One turn sends every row of this set to another row. A few are shown first. Where does it send the rows asked after them?
fup: [ 0.16 -2.06 -3.39  0.55  0.21  0.85 -3.16  3.91 -1.91 -1.99 -2.42 -3.54]
refi: [ 0.92  0.74 -0.24  2.07 -4.53 -0.41  0.08 -0.25 -2.63  0.83  4.30 -3.85]
tis: [ 4.02  2.32  0.47 -0.28 -3.08 -0.92 -1.75 -0.57 -5.71 -2.88 -4.18 -2.04]
Dobu: [ 3.17 -0.92  1.58 -0.37 -5.16  0.99 -5.50  0.42 -4.73 -3.80 -1.83 -2.08]
tigov: [-1.92 -2.25 -3.44  2.08  0.45 -0.47 -2.33  1.69 -2.11  1.23  0.03 -2.77]
narag: [-1.50 -1.76 -3.71  0.88  0.19 -0.39 -4.58  1.61 -1.58  0.32 -2.17 -1.87]
medi: [ 2.82  0.31 -0.25  0.20 -5.25  2.35  1.24  2.12 -3.17 -2.30 -0.38 -5.34]
momek: [ 4.14 -0.25 -0.25  2.03 -3.26  3.90  0.49  3.18 -5.66 -2.16 -1.57 -2.89]
rigef: [ 1.87  1.68  0.66  2.31 -2.11 -2.70  0.51 -1.83 -5.73  0.47  1.94 -2.59]
riv: [ 1.45 -0.57  1.44  1.15 -4.47 -1.15 -6.18 -1.54 -4.34 -1.26  2.05 -0.79]
Fos: [ 1.10  2.22 -0.97  0.44 -4.61 -1.78 -5.26 -1.93 -1.79  0.39  1.47 -0.54]
Dap: [ 3.31  1.85 -0.74 -1.46 -5.59  0.88 -4.21  0.72 -2.25 -2.88 -3.12 -2.08]
Zatop: [-0.51 -2.54 -3.11  1.54  0.49  0.58 -1.49  3.90 -1.96 -0.81 -0.10 -4.30]
kele: [ 3.00  1.13 -1.40  1.10 -3.48  4.43  1.58  1.77 -6.00 -1.84 -1.05 -2.84]
kapo: [ 4.28  1.12 -0.80  0.93 -3.39  1.85 -5.32  1.32 -4.83 -2.18 -3.35  0.75]
lig: [-1.11 -2.59 -3.31  1.53  0.15  0.89 -0.81  3.11 -2.46 -0.06 -1.63 -4.13]
febe: [ 2.03 -0.25 -0.21  4.21 -2.11  1.34  0.49  1.12 -5.54  0.99  3.96 -2.11]
fefu: [ 2.11  1.15 -0.92  3.00 -2.22 -0.68 -5.26 -0.78 -4.52  1.20  2.09  1.63]
dun: [ 3.20  2.37 -2.14 -0.23 -3.67  2.91 -3.60  0.33 -5.09 -2.21 -3.39  0.49]
zovof: [ 1.16  2.59 -2.18  1.57 -2.67  0.41 -4.44 -1.88 -4.74  0.80  1.17  1.63]
Bon: [-1.11 -2.08 -3.24  1.79  0.82 -0.79 -3.35  2.52 -1.79  0.19  1.14 -2.80]
Sunis: [ 2.53  2.79  0.30  0.87 -2.45 -3.18 -3.54 -2.43 -5.23 -0.55 -0.91 -0.42]
Ful: [-0.55 -2.14 -3.33  0.50 -0.15  0.89 -2.88  2.92 -2.18 -1.10 -3.71 -3.03]
tibu: [ 1.16 -1.72  1.99  2.40 -4.34 -0.07 -1.83 -0.28 -5.11 -0.88  4.32 -3.62]
netu: [ 3.28  1.36  0.90  1.19 -2.82 -0.33  2.12  0.29 -6.28 -1.73 -1.17 -4.33]
faba: [-0.52 -1.44 -3.52  0.74  0.38 -0.68 -5.22  2.71 -1.42 -0.63 -1.26 -2.12]
pelag: [ 2.89 -2.05  2.06  0.89 -4.96  2.12 -1.06  1.62 -5.40 -3.46  0.35 -4.78]
led: [ 0.97  1.40 -1.57  2.93 -2.43  1.76  0.89 -0.44 -5.49  1.24  3.66 -1.56]

momek moves to febe
pelag moves to tibu
Now these:
medi moves to refi
Sunis moves to tis
fup moves to Zatop
zovof moves to dun
Ful moves to lig

One turn sends every row of this set to another row. A few are shown first. Where does it send the rows asked after them?
mopib: [ 0.65 -0.29 -1.14 -0.30 -1.92  1.04  2.30 -1.08 -3.60 -3.74  2.33  4.88
  2.35 -1.24  0.14  1.80  1.50  0.50 -0.44 -2.72  1.69  0.23  2.19  1.77
 -0.86 -2.05  0.60 -0.60 -0.42]
Rarof: [ 0.48  1.03  0.55  0.65 -0.48  0.36  2.04 -2.29 -2.06 -4.09  2.03  5.15
  0.50 -0.75  0.18  0.42 -1.28  1.51 -0.31 -4.36  1.87 -2.08  0.39  2.34
  0.37 -3.26  0.14  0.30  0.16]
kitob: [-3.33 -2.86 -1.89  3.40  0.43  0.05  1.34  0.02  2.82  0.41 -2.58  1.15
  1.15 -1.84  0.65 -2.60 -0.23 -0.70 -0.73 -2.20 -0.42 -0.94  0.90  0.29
 -0.31 -1.58 -5.79  3.04  1.19]
gozo: [ 1.64  0.38 -0.41  0.60 -4.76  0.72 -0.94  1.31  0.29  4.45 -0.45 -5.21
 -0.31  1.05 -0.99 -0.54  0.01 -0.78  0.90  2.12 -0.02 -0.18  0.67 -1.29
 -3.31  0.51 -2.09 -0.02  1.72]
nez: [ 0.67  0.20 -5.70 -0.66  2.51  2.03  1.15  0.32 -0.91 -1.61  1.95  1.07
  1.58  0.63  1.41 -2.85 -1.55 -2.86  2.90 -0.92 -1.73  2.22  2.29 -0.33
 -0.62  1.34  2.81  0.88 -0.11]
Begeg: [ 0.91  2.12 -1.10 -1.76  0.97  2.69  1.39 -0.80 -0.34 -0.52 -0.82  1.14
  0.89 -1.32  4.18  1.52 -0.72 -1.33  1.21  0.97 -0.12 -1.97 -1.94  2.31
 -2.86  0.57  4.99 -2.45  0.54]
vusas: [ 0.42 -0.05  2.88 -1.68 -2.11  0.01 -3.78 -1.73 -2.35  1.28 -0.28 -1.30
 -1.21  0.28 -1.83 -0.05 -3.48  0.96  0.54  0.18 -0.33 -1.33 -0.71  1.82
 -0.03 -2.12 -2.80  4.31  2.79]
lomal: [ 0.53  3.95 -0.79  0.43  1.34  2.18  0.03 -3.22  0.43 -3.54  2.04  0.14
  1.02 -1.62  2.51  3.45 -0.86 -1.23 -0.70 -1.93 -2.70 -2.86  0.56 -0.42
 -2.94  0.09  3.48  0.80  0.51]
ruka: [ 0.51  1.09 -5.41  1.31  2.11 -0.57  2.79 -0.59  0.87 -2.09  2.89 -0.30
 -0.76  1.17  0.68 -2.38 -0.16 -0.52  3.00 -5.04  0.45  2.74  2.13 -0.03
 -2.16  1.02  1.75  1.19  1.33]
befu: [ 0.21  5.01 -1.63  0.76  2.14  2.34  0.85 -3.94  0.86 -2.87  1.55 -0.13
  1.67  1.14  2.31  0.64 -2.14 -1.18  0.16 -5.14 -0.37 -3.31  0.50 -0.26
 -2.16  0.34  1.66  1.47  0.67]
pok: [ 0.89  0.66 -0.49  2.30  2.48  2.08  3.71  3.33  0.56 -1.90  3.21  3.01
  0.29  1.02 -0.83 -1.49 -2.59 -0.56  1.53 -2.84  2.22  2.17 -0.59  0.79
 -2.45 -0.74  0.09 -2.46  1.85]
rif: [ 1.73  3.44 -0.64 -1.29  1.65  3.27  0.51 -1.20  0.16 -1.49 -0.52  0.92
  1.30 -0.61  3.06  1.75  0.10  0.48  0.47  1.04 -0.31 -1.75 -1.92  1.77
 -4.05  0.39  4.79 -2.05  0.66]
fupov: [ 2.78  0.49  0.71 -1.27 -2.56 -2.81 -2.65 -0.64 -1.09  1.43 -1.49 -3.18
 -1.52 -0.69 -2.08  0.71 -1.18  1.77  0.70  0.92  1.01 -2.13 -1.60  1.82
 -0.13  1.10 -2.14  4.44  3.01]
guko: [ 1.70  0.84 -2.18  1.41  2.53  2.76  3.17  4.46  0.02 -3.31  3.07  1.46
  2.20 -0.37 -1.55 -0.72 -2.45 -0.91  0.38 -0.78  0.17  1.62  0.30 -1.40
 -1.97  1.28  1.88 -1.56  0.97]
Lolel: [ 2.25 -1.15  1.34  2.25 -4.50 -1.14 -1.10  2.27 -0.34  2.79  1.29 -1.36
 -1.50 -0.93 -2.87 -0.32 -0.52  0.04  0.27  2.90 -1.16  0.56  0.44 -0.11
 -1.53 -2.34 -3.21  0.56  2.25]
bozal: [-3.86 -1.32 -1.52  1.82 -0.05  0.28  0.52 -2.96  2.56  1.94 -4.36  0.46
  1.37 -1.51  2.52 -1.94  0.72 -0.34 -0.51 -2.01 -0.95 -1.89 -0.38  2.44
 -1.70 -2.39 -3.74  2.64  1.87]
dapa: [ 0.38  2.78  0.87 -1.60 -0.46 -0.50 -2.13 -0.78 -1.05  2.79  0.00 -4.03
  2.22  1.62 -3.54 -1.11 -3.15 -1.52  0.24 -1.51 -0.12 -0.48 -0.72 -0.04
 -1.77  0.44 -3.07  4.69  3.36]
rad: [ 0.60 -0.79  2.18  0.45 -2.18 -1.72 -1.25  1.55 -1.31  2.65  1.77 -1.52
 -1.19 -0.04 -3.20  1.06 -1.58 -0.85  1.17 -0.48  1.00  2.11 -0.48  1.87
 -2.19 -1.02 -4.47  2.65  4.52]
seger: [ 2.79  1.45 -0.90 -0.40 -5.16 -2.35 -1.25 -1.03 -0.35  2.70 -1.60 -4.29
  0.21 -0.65 -2.12 -1.07  0.54  1.02 -0.79  1.63 -0.98 -2.95  0.26 -1.01
 -0.72 -0.04 -1.16  2.61  0.70]
ruke: [-0.52 -0.83 -1.32 -1.06 -1.90  1.08  2.67 -0.94 -3.77 -2.34  1.89  4.88
  2.58 -1.37  1.41  1.43  0.94 -1.92  0.31 -2.55  1.74 -0.04  2.44  1.87
 -0.47 -1.48  0.41 -0.89 -1.18]
bokur: [ 0.85  0.87  2.51  0.00 -4.34  1.45 -2.76 -1.21 -1.66  2.85 -0.07 -0.97
  0.68  0.50 -2.20 -1.20 -1.91 -0.13 -0.97  2.27 -1.56 -2.26  0.54 -0.40
 -1.03 -3.72 -2.89  1.44  0.61]
nupim: [ 1.73  1.04 -1.82 -0.71  0.86 -3.30  0.98 -1.77  0.41 -2.24  0.34  3.23
 -2.24 -1.57  1.70 -0.98  3.11  2.97  1.75 -1.92  2.63 -0.26  0.25  1.96
 -1.57  0.03  1.72  0.47 -1.64]
rirup: [ 0.40  0.49 -1.53 -1.75  0.39 -3.08  2.08 -0.76 -1.24 -2.59  1.54  3.45
  0.66 -2.86 -0.43  0.09  3.83  1.46 -0.02 -1.38  0.98  1.55  1.27  0.67
 -2.54 -0.63  2.72  0.20 -2.03]
vukop: [ 1.55  4.24  0.41 -0.17  3.32  2.30  0.29 -0.22  2.27 -0.52 -0.21  1.14
 -0.03  0.77  2.94 -0.12 -0.38  0.51  1.29 -0.52  2.52 -1.98 -2.23  0.63
 -4.16  1.45  1.99 -2.17 -0.44]
tive: [-2.87 -1.76 -0.39  2.50 -0.82 -0.03  2.22 -0.22  3.25  0.96 -4.73 -0.41
  1.00 -2.77  2.01 -0.23  0.55  0.41 -1.46 -1.67  0.72 -3.38 -1.51  1.33
 -1.49 -0.54 -4.12  1.24  1.73]
pil: [-2.17 -2.16 -2.38  4.08  0.28  2.99  0.94  0.30  3.26  1.07 -3.76 -0.55
  1.01 -0.57  2.58 -1.38 -1.74 -0.98  0.00 -1.06 -0.57 -2.16 -0.71  1.39
 -0.87 -0.47 -4.65  1.53  3.24]
Gutus: [-0.07  2.33  0.50  0.86 -3.51  0.29 -0.27 -0.64 -0.51  3.66  1.11 -3.98
  2.25  0.76 -3.71 -1.57 -2.45 -2.18 -1.05 -0.41 -3.16 -0.53  0.53 -1.05
 -2.58 -2.85 -1.95  2.02  2.86]
pozes: [ 0.87 -0.86 -1.93 -0.22 -5.68 -1.56  0.46 -0.90 -2.09  2.46  0.11 -3.98
 -0.26 -0.08 -3.16 -2.48 -1.46  0.75  0.23 -0.35 -2.60  0.24  1.27  0.27
 -0.26 -2.86 -0.36  2.60  2.96]
folok: [-0.28 -1.10 -0.37 -2.12 -3.14 -2.10 -0.09 -0.12 -2.29  2.69  0.04 -4.41
 -1.14  0.61 -2.74 -0.65 -1.41  0.54  1.68 -2.26  0.97  2.13  0.05  1.72
 -1.57 -0.37 -1.71  3.72  4.43]
nuv: [ 1.63  0.64 -2.17  1.21  2.76  1.51  3.32  4.50  0.17 -2.88  2.67  1.97
  2.03 -1.38 -0.79 -0.57 -3.09 -2.75  0.56 -0.17 -0.27  0.31 -0.03 -1.14
 -0.46  1.99  1.43 -1.06  0.29]
bab: [-0.10  0.81 -1.51 -2.13  0.82 -4.08  3.09 -0.07 -1.07 -1.50  1.07  3.42
  1.54 -3.58 -0.12  0.12  3.24 -0.85  0.05 -1.33  1.01  0.87  0.87  0.69
 -1.85  0.24  2.37  0.05 -2.41]
zuze: [ 1.28  1.00 -5.80  0.34  2.59  2.34  1.04  0.47 -0.48 -2.41  2.92  0.71
  1.60  1.12  0.34 -2.26 -0.60 -1.47  2.32 -1.36 -1.52  3.12  2.44 -0.84
 -2.21  1.08  2.57  0.76  0.72]
Zus: [-3.05 -1.06 -2.53  2.44  1.78  0.27  1.70 -0.13  4.37  1.43 -4.37 -1.63
  0.75 -1.81  1.26 -3.42 -1.29 -0.15 -0.27 -1.35 -1.85 -1.60 -1.52  0.69
 -1.45 -0.65 -2.41  2.60  2.56]
Vaz: [ 1.04  0.68  1.59 -1.36 -1.51  1.19 -2.72  1.27 -0.92  3.17 -0.55 -4.22
 -0.15  2.14 -1.42  0.05 -2.18 -0.64  1.48  0.51  2.43 -0.31 -0.56 -0.54
 -2.43  2.36 -3.75  2.43  2.17]
Daf: [-2.31 -2.90 -3.28  1.78 -0.24  0.06  2.68  0.66  2.17  1.53 -5.03  0.20
  1.80 -1.07  0.78 -3.81  0.30  0.79 -0.26 -1.40  1.10 -0.83 -0.75  1.52
 -0.42 -0.69 -3.92  1.79  1.68]
sobud: [-0.04  3.36 -0.87  0.42  1.69  0.59  0.94 -2.55  0.48 -2.78  2.15  0.76
  0.99 -2.79  3.07  3.30 -1.22 -3.29 -0.29 -1.73 -3.26 -2.93  0.21  0.24
 -2.16  0.12  3.34  0.89  0.50]

vukop moves to nupim
lomal moves to mopib
gozo moves to seger
Now these:
fupov moves to folok
bab moves to nez
Daf moves to Zus

